x =
-0.04	-0.08	-4.03	+2.65	+1.13	+3.50
+0.04	+4.63	+0.38	+3.19	+2.76	-5.48
-0.11	-0.11	-1.34	+3.24	+1.75	+0.52
-0.47	-3.43	+1.49	-2.68	-1.56	-0.13
-4.75	-0.98	-4.25	-5.47	+1.40	+5.50
+2.63	-3.79	-1.07	-1.16	-1.73	+4.13
+0.31	+4.99	-2.57	+7.25	+1.89	+8.48
x[-7,0] => -0.04
x[6,1] => +4.99
x[6,-3] => +7.25
x[:, -4] => [-4.03, +0.38, -1.34, +1.49, -4.25, -1.07, -2.57]
x[-6,1] => +4.63
x[2,-2] => +1.75
x[-5,0] => -0.11
x[-4,1] => -3.43
x[-2,2] => -1.07
x[-7,-2] => +1.13
x[-6,-2] => +2.76
x[-4] => [-0.47, -3.43, +1.49, -2.68, -1.56, -0.13]
x[-4,3] => -2.68
x[-2,-1] => +4.13
x[-2,0] => +2.63
x[-3,-1] => +5.50
x[-3] => [-4.75, -0.98, -4.25, -5.47, +1.40, +5.50]
x[3,-4] => +1.49
x[-3,-4] => -4.25
x[4,-6] => -4.75
x[:, 0] => [-0.04, +0.04, -0.11, -0.47, -4.75, +2.63, +0.31]
x[-2] => [+2.63, -3.79, -1.07, -1.16, -1.73, +4.13]
x[-7,-5] => -0.08
x[0] => [-0.04, -0.08, -4.03, +2.65, +1.13, +3.50]
x[1,-6] => +0.04
x[2,2] => -1.34

W =
102,109,157,123,152,115,153,152
196,199,52,149,56,145,68,39
113,105,147,138,147,108,147,143
132,123,131,137,134,120,130,129
164,159,87,151,89,117,99,78
110,116,151,122,149,124,147,146
121,125,136,124,132,122,136,135
192,191,50,156,53,124,70,41
162,161,92,149,94,120,104,83
138,124,122,143,128,122,122,118
115,117,144,130,139,107,145,143
160,163,101,132,106,168,106,101
116,101,146,144,148,101,144,139
188,196,56,145,57,138,72,43
W[0, 0] => 102
W[12, 6] => 144
W[2] => [113, 105, 147, 138, 147, 108, 147, 143]
W[5, 0] => 110
W[11, 1] => 163
W[13] => [188, 196, 56, 145, 57, 138, 72, 43]
W[9, 5] => 122
W[:, 3] => [123, 149, 138, 137, 151, 122, 124, 156, 149, 143, 130, 132, 144, 145]
W[7, 3] => 156
W[6, 4] => 132
W[1, 7] => 39
W[:, 1] => [109, 199, 105, 123, 159, 116, 125, 191, 161, 124, 117, 163, 101, 196]
W[8, 0] => 162
W[5, 3] => 122
W[:, 6] => [153, 68, 147, 130, 99, 147, 136, 70, 104, 122, 145, 106, 144, 72]
W[13, 3] => 145
W[11, 3] => 132
W[4] => [164, 159, 87, 151, 89, 117, 99, 78]
W[4, 0] => 164
W[3, 6] => 130
W[0, 7] => 152
W[7, 0] => 192
W[6, 0] => 121
W[6, 7] => 135
W[10, 7] => 143
W[0, 2] => 157
W[11, 7] => 101
W[3, 4] => 134
W[2, 1] => 105
W[6] => [121, 125, 136, 124, 132, 122, 136, 135]
W[5, 4] => 149
W[3] => [132, 123, 131, 137, 134, 120, 130, 129]

a =
array([[+1.40, -2.49, +5.73, +2.34, -6.55, +2.54, +0.24, -3.05],
       [+4.12, -1.61, +2.56, -2.29, +0.22, +2.01, -0.07, -1.66],
       [-4.62, +3.51, -1.93, +1.05, -0.05, -1.08, -0.28, +3.25],
       [-2.77, -0.88, +2.82, -3.06, -2.93, +4.34, +0.73, -3.10],
       [-1.12, +0.36, +4.46, +1.48, -5.49, +2.42, -0.07, -0.50],
       [-5.10, +2.84, +0.40, +4.70, -4.39, -1.23, -0.27, +2.71],
       [+0.62, -0.32, +3.98, +2.98, -5.01, +0.95, -0.21, -0.32],
       [+2.84, +2.85, +0.13, -3.52, +3.58, +0.76, -0.91, +3.23],
       [+0.01, -2.84, -3.02, -3.70, +3.95, +0.34, +0.94, -3.44],
       [+1.52, -1.82, +3.78, +3.05, -4.77, +0.75, +0.04, -1.69]])
a[0][0]	+1.40
a[5][5]	-1.23
a[9][0]	+1.52
a[9][7]	-1.69
a[4]	[-1.12, +0.36, +4.46, +1.48, -5.49, +2.42, -0.07, -0.50]
a[1][2]	+2.56
a[3]	[-2.77, -0.88, +2.82, -3.06, -2.93, +4.34, +0.73, -3.10]
a[5][7]	+2.71
a[:, 5]	[+2.54, +2.01, -1.08, +4.34, +2.42, -1.23, +0.95, +0.76, +0.34, +0.75]
a[0][1]	-2.49
a[6][0]	+0.62
a[8][3]	-3.70
a[0][7]	-3.05
a[5][3]	+4.70
a[7][7]	+3.23
a[6][1]	-0.32
a[4][3]	+1.48
a[8][7]	-3.44
a[:, 3]	[+2.34, -2.29, +1.05, -3.06, +1.48, +4.70, +2.98, -3.52, -3.70, +3.05]
a[2][3]	+1.05
a[0]	[+1.40, -2.49, +5.73, +2.34, -6.55, +2.54, +0.24, -3.05]
a[7]	[+2.84, +2.85, +0.13, -3.52, +3.58, +0.76, -0.91, +3.23]
a[4][7]	-0.50
a[2][7]	+3.25
a[8][1]	-2.84
a[3][0]	-2.77
a[1][5]	+2.01
a[6][6]	-0.21
a[:, 6]	[+0.24, -0.07, -0.28, +0.73, -0.07, -0.27, -0.21, -0.91, +0.94, +0.04]
a[6][3]	+2.98
a[2][1]	+3.51
a[5][0]	-5.10
a[:, 7]	[-3.05, -1.66, +3.25, -3.10, -0.50, +2.71, -0.32, +3.23, -3.44, -1.69]

M =
4291  3516  5324  7070  6194  7649  4321  6900  5469  6722
2568  5058  6238  6603  6280  8312  8044  6886  5037  7744
Rows and columns are counted from 0.
(0, 0) = 4291
(1, 1) = 5058
(0, 1) = 3516
(0, 3) = 7070
(0, 7) = 6900
(1, 4) = 6280
(1, 9) = 7744
(1, 5) = 8312
